A single turn carries every row of the set below to another of its rows. Some are shown first; where does it send the rows asked next?
q_574: [ -5  -6   4  -7  -5   0 -16  10  15   1  -4  -4 -10]
q_172: [  5 -10 -14  -2 -16  -2 -10   6  -2   2   2   1   9]
q_604: [ -1 -11 -14   5  -9  -1   4  -1 -12   1  14  -1  -1]
q_524: [  6  -7  -3  -1 -12   1 -19  -1   4   3   2   0  -9]
q_717: [-12  -6  -4  -8 -15  -3  14  -8   2   5  14   5  -8]
q_174: [-10  -3  11  -8   8   4  17  -9  10   2 -14  -3   0]
q_650: [  2  -2   9  -6  10  -4  -3   2  15  -8   6   3 -17]
q_8: [-14   3  16  -6  -1  13  -4   7  14   2  -2  14   1]
q_879: [ -8   1   6  -2   7   6   3  -5  23  -3   5   6 -15]
q_916: [ -9   3  10   4   4   5  -1 -11  -6  -1  -7   8  20]
q_134: [ -4   7   7   1   7  -1  -4   6  -8  -4 -10   8  18]
q_53: [ 9 -4  8  4  7 -1 -1 -8 21 -2  3 -4 -9]
q_841: [-9  6 -6 16  3  8  0 -6 -4  3 10  9 11]
q_668: [ -2  -6   5  -8   4   4  13 -12  11   2  -3  -4 -19]
q_684: [  1  -5 -17   4  -3  -3   5   7  -4  -2   8   5  18]
q_955: [  0   4  -2  12   7  -2  -4   4 -13  -3  12   7   8]
q_503: [  4  -6   6 -12   9  -6  19  -7   6  -9   1   5  -8]
q_900: [-12   6  -1   3  -2  -5  -5  -6   0  -8  14   1 -16]
q_502: [  4 -16 -11   1 -10  -7  -3   3   9  11  -7  -8   1]
q_127: [-13  -1  -3 -11  -9  -6  17  -6   4   0  12  -2 -13]
q_6: [-13   2  19  -8   2   5  -3   3  10   3   0  14  10]
q_103: [ -9  -6  -4 -10  -6   0   0   7 -15 -12 -13   3   6]
q_601: [ -4   2   3 -14   3   1  16   4   3  -4 -18   5  13]
q_570: [-4  3  5  3 11  9  7  7  4 -4 11 21  4]
q_350: [-5  6  3  0 12 12  9 11  7 -9  7 16 -4]
q_194: [-8  3 -4  9 12 -2  9  3  2 -5  4  6 22]
q_784: [ -2   3  -1   3  13   4  -3  -8   2   5 -11  -3  19]
q_414: [  3  -3   1  -7   6   6  13 -13   5   2 -15  -6  14]
q_498: [-13   0   1   3  -8   0 -18   2  -7 -10  -6   2  -5]
q_398: [  0  -8 -11  -2   0   9  17   9  -9  -6   3  15   2]
q_891: [-16  -7   8 -15 -17   7   7  -1  10   9  -3   6   0]
q_925: [  3  -9 -20   9   1  -6   4   2   2  10   4  -4   4]
q_575: [-12   2  -1   4  -4  -7  -5  -8  -5  -4  20   7 -10]
q_759: [ -7 -18  -7  -4 -20   3  -5  -3  -1   6   0  -6  -4]
q_963: [  4  -5   3  -2  -2   3  -6  -8  10   3   5  -1 -22]
q_102: [ -3  -4  -9  -7   3   6  19  11  -8 -12  -2   9  -1]
q_484: [ -6  -3 -21   8  -8   6   7   4  -2   6  11   0   3]
q_203: [  0   2 -12  13  14   0  -3  -3   1   8   4   0  11]
q_419: [ -8 -10 -14  -5 -16   4  -4  11   6   8  -3  -6  -2]
q_321: [-13  -8   8  -3  -9   6 -15  -6  16   2  -1  -1 -10]
q_691: [  5 -11   5   4  -4  -5 -12  -2  19   4  -6  -6  -4]
q_385: [ -2  -6  10 -11   1  -1  16 -12  -4  -4 -13   5  11]
q_598: [-14   1   5   1  -4  -6 -17   0 -11 -10  -1   4   1]
q_311: [ 10  -3   2  -3   9   3  17 -14  14  -3  -2  -5  -1]
q_383: [ -6 -10  -7  -5 -13   6   0   8 -13  -8 -13   4   3]
q_336: [-14   3   9   1  14   2  10  -3   6  -2  -9   3  16]
q_478: [-16  -5  10 -20 -12  -2  10  -2   9   6  -4   2   4]
q_328: [ -3   2  -2 -10   7   3  24  -2  14  -5  -3   7  -6]

q_900 moves to q_498
q_8 moves to q_891
q_759 moves to q_604
Now these:
q_484 moves to q_841
q_174 moves to q_668
q_784 moves to q_414

A single turn carries every row of the set below to another of its rows. Some are shown first; where does it send the rows asked next?
q_150: [  2  -6 -21   4   3   6   1  -1 -13  -8 -11  -4   8  -1   0 -22  12]
q_179: [  1 -15   0  13   3   3   1   3  -8 -21  24  -4  -2 -14  -6   4  25]
q_485: [-22 -26  -2  -6   1  -2   9   4 -11 -10   8   1  -2   2 -16   6  10]
q_252: [ -9 -15   1  15   6  -4   1  13  -4 -12  15 -19  -5   9 -13   4  18]
q_46: [  4 -22 -18  10  -9   3 -11   4 -18 -11   9   1  14   6  -4   0  11]
q_549: [-10  -4 -12  -1  15   0   7   8 -25  -3   3  -7  -3 -11 -22  -6  -1]
q_66: [  0 -21 -19  -6  -5  -5  -8   1  -8 -12  19  -1  13   3  -8  12  11]
q_727: [ -2 -12 -15  14  12  -2  -4  14  -5 -27  12  10  -4   0   0 -14  16]
q_242: [  3   0 -14  -3   6   4  14 -10  -8  -6  -8 -10   2  -1 -10   8  -1]
q_938: [ -8 -13  -2  -5  25  -5   3  13  -4  -6   9  10 -17 -10 -12  -3   7]
q_767: [  6 -24  -1  -9  -2   1 -10   2 -11   9  11   2   2   1 -14  11   2]
q_719: [ 10   2 -12   6   2   5  13   4 -22 -18  -4 -15  -2   8  -6   1   4]
q_703: [  4   5 -12  -2   9   7  16  -6  -6  -7  -7  -4   5   0  -9   6  -1]
q_799: [  5 -19  -8  -1  -4   3 -16   7  -5 -11  16  -4  -4  15   5   8  17]
q_933: [ -2   3  -6   5  14   6   8  -3 -11  -8  -3 -18  -8  11 -15   5   3]
q_101: [  0 -16   7   6   7   4  -2  -2   4  -9  23  -4  -5 -14  -7   6  21]
q_259: [  8 -19   0   1  -2   1   3  -4   0 -12  20   0   5 -18  -7   3  22]
q_371: [ -7 -18  -6   3   2  -2   8   1   0  -3   8  -7  -4 -11  -4  23   6]
q_77: [ 21 -11 -13   3   8  -2 -17  13  -3  -9  14  12  -1  -3  -1  -8   6]
q_228: [-10 -10  -8  -5  19   1   7  11 -19  -3   7  -1 -12 -14 -19  -6  -1]
q_500: [  6  -8 -17   1  15   5 -12   0 -10   6   3   4   4 -14 -14  -8  -2]
q_325: [ -5 -21  -1 -13   2  -2  -8   4  -2  -5  18  -3  -7   8  -6  17  11]
q_382: [ 14 -18  -7   9 -12  -1   5  14 -11 -13   8  -9  -1   1   9   8  16]
q_279: [ -3  -7  -2  -6  10   5   7  13 -20  -6  -5  -9 -16   4  -3 -18  12]
q_214: [ -9 -14  -1  -4  19  -2   1  11   3 -13  12  11 -18  -5  -6  -5  10]
q_820: [  7 -13 -16  -3  18  -8  -5   6  -3  -1   9  14   8 -15 -17  -6   2]
q_898: [ -5 -12  -6  -1  13   4   6  14 -15 -14   0  -4 -15   1  -4 -26  16]
q_576: [ 17   0  -7  -3   3   3   7  -3 -11  -3  -6 -16   4  12 -11  -5   6]
q_922: [-15 -21 -12  -2  -2  -3   0   5  -8 -22  18  -4   0   9  -3  10  18]
q_728: [  6  -2 -16   2  13   9 -11  -3 -12  11  -4  -4  -1  -8  -8  -5  -1]
q_5: [ -4 -12 -11   9  18  -3   3  17 -10 -22   6   7  -8   0  -2 -18  20]
q_968: [ 10   6 -11   5   7   7  16   8 -19 -18  -2 -10   0   8  -6   1   3]
q_49: [ 10 -20  -5   3  -3  -5  -4   0   8   4  10 -12  14   2 -12   2  15]
q_39: [ -1   8  -4   6  18   9   8   1  -8  -9  -2 -12  -4  11 -15   3   2]
q_821: [ 15 -16   5   5   0   2  -5   3  -4 -12  24  -6   0 -10  -5  -1  24]
q_186: [  4 -18 -13  -9  12 -10   0   8   0  -7  15  13   5 -14 -19  -3   3]
q_647: [-10 -21  -1   8   0   9  -8   6 -11 -11   4  -2 -12  16   5   0  18]
q_995: [ 10 -10 -21   6   5   8  -5   3 -10  -7  -4   2   1  -5   6 -23  12]
q_497: [ 18   4  -5  -4   7   6  10   1  -6  -5  -4 -10   7  12 -12  -6   5]
q_629: [ 20 -11 -15   7  11   0 -12  13  -5  -7   4  10   0  -3   5 -15  12]

q_799 moves to q_66
q_101 moves to q_179
Now these:
q_485 moves to q_647
q_497 moves to q_703
q_279 moves to q_150
q_186 moves to q_214
q_898 moves to q_995
q_371 moves to q_252
q_629 moves to q_820
q_719 moves to q_576

